0: [35 57 50 68 31 44 75 43 59 38 55 29 60 51 49 38 35 49 43 62 30 51 53 37 34 42]
1: [54 62 29 40 37 38 40 70 52 44 34 26 45 48 45 70 36 61 46 78 40 46 54 24 50 41]
2: [59 31 79 29 49 51 30 33 31 68 67 84 55 47 34 50 72 37 35 31 65 51 40 54 32 36]
3: [39 66 70 40 68 56 24 77 71 76 58 65 38 37 48 75 77 67 47 37 55 46 60 41 55 71]
4: [62 31 66 31 64 46 33 37 40 63 59 82 33 37 34 47 71 47 62 27 53 48 53 60 43 48]
5: [38 44 31 56 47 27 37 55 55 36 41 29 49 45 46 44 42 69 37 68 55 26 43 35 64 41]
6: [75 51 45 27 73 68 31 59 58 63 47 69 34 32 34 79 74 64 73 37 44 59 28 56 40 77]
7: [32 34 36 63 37 44 60 43 41 38 35 29 60 54 46 27 48 43 46 69 60 42 52 44 42 36]
8: [71 47 69 42 60 62 53 63 54 68 69 78 43 53 63 50 46 50 49 25 42 60 36 49 34 53]
9: [31 31 28 59 44 51 47 53 45 42 42 32 65 42 57 34 48 44 34 74 59 34 51 36 49 33]
10: [34 75 34 65 37 34 68 51 69 42 44 23 56 51 44 49 44 60 47 62 33 49 61 34 40 49]
11: [71 26 71 36 69 69 27 32 37 68 63 76 34 47 34 44 78 65 37 25 52 66 34 63 40 37]
12: [57 54 38 53 32 55 66 37 31 34 41 32 56 61 41 31 38 27 50 64 62 41 37 65 60 31]
13: [49 52 63 35 63 49 18 74 70 60 51 75 41 44 46 85 76 68 45 30 63 50 61 58 43 69]
14: [58 57 37 56 42 57 68 33 28 30 47 34 66 59 41 32 36 37 56 57 65 53 33 60 69 32]
15: [37 63 81 41 58 42 56 28 73 69 71 57 33 31 38 61 58 78 38 18 13 58 48 52 22 78]
16: [66 30 70 33 54 58 35 38 40 65 58 80 34 38 38 48 75 44 64 24 52 54 57 66 52 43]
17: [62 42 73 45 56 64 41 34 48 73 70 80 38 37 43 44 60 37 54 22 41 65 40 55 44 59]
18: [38 67 79 63 60 73 73 29 53 72 63 57 46 28 58 42 49 66 26 23 23 60 39 50 31 69]
19: [48 59 34 53 40 48 63 35 29 33 30 32 50 63 38 26 40 31 49 59 64 38 52 58 68 30]
20: [36 42 35 57 39 40 61 36 40 39 38 33 59 54 43 26 38 37 54 64 65 41 43 52 55 33]
21: [36 45 27 48 45 49 48 49 43 37 46 30 62 48 47 31 41 46 56 71 68 33 51 48 62 35]
22: [45 61 80 72 51 35 67 32 68 59 66 60 31 41 55 67 62 67 33 29 14 54 52 38 26 62]
23: [72 27 27 36 26 16 28 64 71 18 39 41 38 20 69 36 42 69 44 68 40 24 70 39 69 69]
24: [39 74 79 61 36 49 79 24 36 45 70 26 62 56 48 28 22 48 56 28 25 66 26 26 30 50]
25: [45 56 64 70 40 56 78 53 52 43 24 36 65 69 67 66 31 34 34 65 41 48 50 59 36 51]
26: [48 65 73 31 37 54 68 49 59 53 61 49 47 49 41 31 69 32 57 44 57 54 24 31 54 49]
27: [33 34 23 48 50 47 39 57 48 38 46 34 66 49 57 35 53 51 41 78 68 34 54 41 52 33]
28: [51 73 34 72 70 72 52 78 68 47 53 42 60 64 73 72 55 51 56 70 47 63 46 51 60 58]
29: [43 28 21 54 48 35 32 52 54 26 31 26 46 48 58 32 42 54 56 62 66 29 61 50 56 48]
30: [32 54 57 39 40 28 68 57 47 32 47 35 66 47 58 71 62 61 53 74 41 55 58 51 45 35]
31: [54 72 31 73 46 52 62 57 66 48 50 26 61 61 69 49 25 34 63 65 56 49 42 59 50 49]
32: [56 74 66 52 54 68 65 58 64 68 55 57 58 52 61 60 52 34 58 60 52 55 55 42 34 54]
33: [34 71 38 46 53 45 71 51 47 49 57 49 60 45 49 35 30 23 62 70 60 57 46 61 62 30]
34: [32 59 58 50 42 34 58 63 50 28 47 33 45 54 45 38 64 67 38 67 27 43 61 40 48 46]
35: [72 28 71 32 69 60 32 47 40 66 68 80 41 36 30 36 68 45 59 23 55 68 45 48 54 56]
36: [28 39 36 56 33 29 35 51 77 58 48 21 65 84 31 67 40 42 59 82 68 28 69 62 82 76]
37: [39 39 18 48 71 28 43 55 54 34 52 28 49 58 39 47 36 64 45 75 67 43 37 59 51 48]
38: [62 80 43 72 56 63 62 60 51 56 41 39 74 65 66 48 35 29 59 70 64 55 34 71 53 62]
39: [37 48 23 48 53 53 45 44 40 41 51 36 66 48 60 36 40 47 40 76 68 30 59 52 69 37]
40: [34 53 29 62 54 28 35 53 43 26 28 31 71 58 49 45 30 73 49 69 64 33 64 61 65 42]

[36 40 20 60 43 40 42 55 48 44 52 27 65 46 47 39 35 58 59 69 69 38 48 41 56 44] >> 21 27 9
[30 68 67 72 45 48 77 43 41 23 49 35 61 58 60 55 35 49 50 55 17 55 60 47 51 64] >> 0 25 10
[44 64 26 72 50 51 65 71 66 47 42 44 68 57 65 66 39 33 65 70 53 44 63 67 50 48] >> 31 38 28
[66 40 54 49 50 63 56 37 40 36 51 55 54 41 58 32 45 34 69 34 59 58 47 64 63 42] >> 14 12 20
[62 25 51 39 43 36 43 27 33 45 54 71 40 38 29 49 49 42 52 36 66 48 61 58 49 37] >> 4 16 2
[62 57 89 32 71 72 35 52 67 64 59 73 24 36 46 66 41 69 44 17 35 43 32 29 43 77] >> 8 17 3
[62 64 67 38 62 65 33 62 60 67 55 73 41 45 61 62 60 35 46 28 56 57 53 56 47 65] >> 8 17 13
[48 63 28 61 52 64 41 78 60 41 56 28 59 68 60 69 75 40 56 78 43 47 62 52 72 59] >> 28 31 1
[60 38 63 66 52 60 52 42 30 44 40 53 42 64 47 47 47 44 33 62 59 46 34 49 58 35] >> 12 14 20
[48 43 17 62 66 39 28 56 59 29 31 27 55 49 66 39 38 59 60 71 67 28 65 57 63 56] >> 29 40 39
[41 53 20 65 66 51 38 59 60 39 39 31 60 45 73 50 26 48 60 78 64 35 64 70 65 47] >> 39 40 29
[58 77 78 22 73 62 73 58 58 76 65 80 33 61 54 32 53 38 50 34 65 40 31 58 40 61] >> 8 26 32
[59 34 59 57 28 55 60 50 71 43 48 52 51 58 55 55 34 42 54 60 39 61 26 31 36 45] >> 0 32 25
[73 72 60 29 58 40 60 66 69 59 50 58 41 57 53 73 32 52 37 57 58 45 56 54 50 63] >> 32 8 1
[50 46 20 21 28 25 45 76 33 33 66 51 27 68 54 47 52 53 38 58 63 63 61 58 28 66] >> 37 34 1
[69 68 82 44 70 48 65 62 47 71 61 78 42 49 68 61 39 68 48 30 49 56 25 46 35 81] >> 8 32 17
[39 67 35 46 33 59 66 37 50 49 55 52 58 58 59 38 24 31 51 69 52 52 45 62 62 39] >> 33 12 14
[36 64 50 74 37 39 77 37 47 30 48 27 55 52 57 33 34 45 43 51 26 53 44 45 33 37] >> 0 10 7
[57 74 33 68 52 67 70 59 60 42 40 41 62 59 75 45 30 30 63 62 51 52 49 53 54 62] >> 31 38 28
[53 65 45 26 63 72 20 65 80 20 55 75 58 57 62 88 50 64 72 39 68 62 76 59 33 72] >> 13 3 6
[36 28 23 53 53 39 32 56 41 32 40 28 60 46 51 32 48 54 46 69 70 32 56 40 52 35] >> 27 29 9
[58 48 30 65 44 52 62 35 39 26 28 29 48 45 60 27 34 28 73 56 68 44 64 68 69 30] >> 19 12 20
[22 76 20 55 50 35 62 67 81 34 67 35 57 60 61 66 39 53 66 82 60 53 58 60 60 42] >> 31 10 28
[66 61 64 71 56 60 49 44 63 75 61 67 46 50 64 45 53 34 36 29 43 53 36 42 26 74] >> 8 17 32
[41 36 70 33 68 49 41 39 47 64 37 58 51 59 53 68 34 65 41 45 37 71 40 50 36 56] >> 8 17 4
[31 68 73 74 27 50 78 40 54 60 44 39 58 66 66 33 23 50 51 47 27 70 59 36 27 43] >> 0 24 25
[44 43 43 60 30 40 73 33 38 42 38 33 65 55 40 29 39 37 51 55 63 39 42 57 61 35] >> 20 12 19
[27 24 29 43 26 16 54 55 43 22 51 18 78 75 24 70 56 57 44 71 48 72 76 40 65 29] >> 30 7 27
[38 67 35 46 57 56 58 75 67 52 39 38 74 69 72 67 61 58 65 76 33 47 51 45 64 58] >> 28 30 31
[52 37 30 57 40 45 67 32 32 26 26 33 43 50 44 29 34 29 58 51 67 40 60 65 70 34] >> 19 20 12
[49 62 37 65 46 66 28 77 68 68 53 41 44 53 63 74 59 53 54 56 36 43 56 57 51 74] >> 28 3 32
[46 66 27 45 68 16 41 74 58 23 30 24 82 77 46 75 30 46 66 42 36 61 79 59 85 41] >> 40 1 30
[40 57 36 59 52 38 73 74 34 42 39 20 69 64 50 62 43 56 56 76 48 52 60 59 56 61] >> 30 10 40
[60 34 28 43 38 43 65 31 32 22 28 34 53 54 39 33 36 34 49 49 71 35 62 71 72 29] >> 19 12 20
